Some points, one per row:
-24 -9 7 -42 -3 28 40 11 1 10 -14 41 -30 -51 48 9 -84 -53 38 -16 -42 -16 -9 28
42 12 43 30 -1 -8 -10 -24 21 -12 -49 37 4 -16 -23 3 15 -11 0 50 -34 16 -29 -18
-15 -34 4 10 10 16 15 -6 40 3 46 -38 -24 19 27 -7 -9 22 4 7 17 -6 -18 15
21 -119 18 -64 -38 -28 4 5 92 29 37 -73 -19 46 84 81 -50 -24 27 -65 -7 -45 -54 41
-18 14 29 36 37 -5 12 30 -35 -11 -8 -16 22 2 -25 0 17 3 51 4 50 51 50 4
13 13 1 11 12 -34 17 12 -41 16 2 -40 -63 2 21 -2 -46 5 22 -18 62 28 18 21
18 70 -33 32 36 -47 18 24 -114 11 -45 24 -22 -21 10 -27 -61 6 23 -51 126 45 55 15
31 -22 -42 -18 -22 15 -5 22 -13 11 3 -51 -24 61 -20 57 0 9 24 -7 62 22 30 -16
-32 61 -49 29 62 20 20 -45 -16 -54 -18 4 -16 -69 -59 -25 24 21 9 8 16 51 14 -22
-60 13 -36 32 21 47 -8 16 21 -32 10 -2 20 -5 -16 30 46 21 0 -14 19 7 15 -20
-21 63 -17 34 -6 5 2 -54 -3 -26 -10 37 31 4 -8 24 51 4 -43 23 -51 -37 -32 -54
17 -53 20 -59 -22 -61 29 31 -35 34 37 -50 -26 15 47 -20 -103 -47 7 -100 42 12 2 85
18 -5 -73 17 -29 0 -37 -17 27 -19 -23 -34 -1 11 -15 44 53 -12 26 31 7 -17 25 -19
-22 -47 -19 -10 -35 -42 13 -31 2 19 -6 29 23 -58 40 -31 -36 -37 -38 -5 -39 14 -41 24
Here are 16 more points, each followed by its number:
-12 -14 27 3 10 -2 27 -23 -35 35 -12 34 20 -55 24 -46 -53 -22 -10 12 -59 -33 -14 28 0
54 -15 24 -33 -7 -29 36 2 -14 68 -33 5 37 -47 75 -13 -97 -34 -8 1 -27 15 13 -18 1
33 -38 31 -50 -19 27 15 2 -4 -4 23 33 19 11 27 27 2 -5 24 -24 -37 19 -8 5 2
-6 14 15 34 -1 33 -5 8 -31 22 14 -6 17 -27 -28 -30 -11 50 31 -60 29 -14 -29 19 3
-21 -7 10 -12 -51 12 30 -22 45 3 7 -21 9 26 43 40 -13 3 20 -15 -48 -44 -53 1 4
10 -12 -30 -52 -15 33 -17 -16 62 2 -14 -21 5 36 -13 27 33 23 -4 -11 -24 -12 -22 -20 5
-33 8 -28 39 57 36 2 0 -8 -48 17 -27 -8 68 -90 -47 79 33 21 23 15 -9 -31 -59 6
-24 9 -23 43 20 23 -11 -16 -9 -87 35 -50 -13 4 -112 -7 68 -7 21 17 -7 -5 26 -37 7
-6 86 -39 109 92 40 -39 -45 -115 -10 -5 24 0 -12 -97 -65 51 15 -31 56 42 59 40 23 8
1 18 -8 55 15 6 -21 -47 -7 -17 -9 6 37 -28 -44 -46 32 0 11 48 30 -35 37 -27 9
5 -60 34 -51 -57 -5 3 7 105 19 0 49 8 -56 92 39 -65 -51 -13 -3 -88 -35 -53 -9 10
29 -36 -11 -27 1 19 39 33 5 26 7 -1 8 -96 74 -35 -80 -38 9 16 -56 -3 15 31 11
-25 28 -1 53 17 29 -24 45 -26 -23 1 -25 -8 -43 -61 -14 9 7 -35 8 19 22 36 -33 12
-12 31 16 34 -10 10 -1 35 22 -31 43 13 8 62 -15 9 18 52 14 -9 36 -35 -9 -23 13
-3 22 -1 21 -14 -32 11 42 -28 46 -17 16 -49 -30 -18 -33 5 5 23 4 56 35 -3 29 14
21 -22 15 -11 40 6 -8 -7 3 -16 1 -34 0 9 -30 38 31 10 -33 3 -25 -7 0 -18 15
Which two of these numbered points are nearest to each point below, looking only along the 3 directions in which the first points spread most? Their numbers follow each, nearest first.
3 -3 5 -16 -3 -34 -5 4 6 -50 2 -16 -9 15 9 16 -26 21 20 -17 49 25 28 -4 > 3 14
-31 21 -8 22 44 -42 28 44 -38 32 -5 4 -26 -8 3 -17 -11 -10 14 4 62 3 20 39 > 14 3
-32 73 -28 82 66 2 -10 45 -85 -23 -17 18 21 10 -89 -47 15 -2 -13 64 91 68 54 29 > 8 12
-32 34 1 34 21 -31 -37 -13 11 16 25 -27 -38 42 -55 -1 97 53 13 -17 25 7 -5 -52 > 6 7
-9 3 -14 25 12 -24 -34 0 -5 27 -24 55 11 -55 8 -43 -8 -27 -50 38 2 33 -19 -8 > 0 3
5 -94 65 -118 -69 -55 13 -31 83 64 25 -33 -7 -7 108 47 -68 -25 -2 -32 -87 -54 -43 41 > 10 4
-55 10 -7 45 47 19 -27 0 -63 -40 -28 -32 -15 6 -37 -31 11 15 -1 42 21 51 2 -11 > 12 9
5 13 35 17 9 24 -25 -17 -16 -15 -13 -42 -24 30 -9 -25 14 -6 46 -11 29 14 -6 53 > 3 13
30 -23 4 -41 37 -18 4 -13 7 31 -33 25 18 -61 55 -5 -57 -1 -19 4 29 -9 -7 58 > 1 11
-1 -20 -11 17 -22 -53 -24 2 -63 34 -30 -41 -29 -3 -15 0 -23 17 10 -70 88 38 16 11 > 14 3
-7 -43 29 18 -37 22 -25 -2 1 -34 5 -24 -6 -19 -5 9 -24 -7 -4 -27 -70 21 6 -35 > 2 15
-8 0 -6 -76 -27 11 36 -18 -2 20 9 -59 -27 22 42 19 -16 8 -3 -20 9 -1 -51 38 > 2 4
19 -61 29 -57 -80 -28 3 14 64 28 -25 30 9 -12 97 49 -49 -20 -18 -24 -69 -81 -51 0 > 10 4
25 -28 6 -17 -15 -44 -26 -11 21 30 7 12 8 -39 90 2 -56 3 -27 -11 -67 -6 -8 25 > 11 1
0 -10 47 -114 -21 -35 -12 16 41 24 -1 -1 -19 20 88 6 -72 -55 36 -83 -14 -5 -55 1 > 11 1
50 -69 45 -75 -31 23 -21 -34 78 29 -8 11 31 -55 75 43 -33 -37 -39 -3 -58 -62 -37 46 > 10 4
-18 -34 20 -52 -5 -43 -7 25 -18 58 -8 -7 7 -21 83 -11 -64 -32 39 7 -6 18 5 29 > 1 11
-6 -20 -28 6 7 -13 10 8 12 -31 -26 28 2 4 -63 30 62 52 -14 20 -1 3 22 -52 > 7 6
-45 34 3 51 20 65 -4 -19 20 -35 -18 62 27 -32 -62 -17 49 31 -46 5 -24 -27 -5 -47 > 9 7
-4 12 -2 -17 16 -10 7 9 -43 -5 26 25 35 -3 -5 -10 6 28 -24 -15 25 26 40 4 > 3 14
5 -6 8 -21 4 -1 -5 9 70 -28 -12 -43 1 83 7 38 29 24 -26 14 9 -43 -49 -37 > 5 15
-28 34 2 75 43 17 21 -3 -34 -43 -20 13 9 50 -75 -8 56 -16 -9 -23 14 26 43 11 > 12 9
-1 5 -42 -40 -48 -12 -4 -9 75 -37 -4 -28 -29 79 -24 93 -14 44 6 -17 20 -13 -24 19 > 5 15
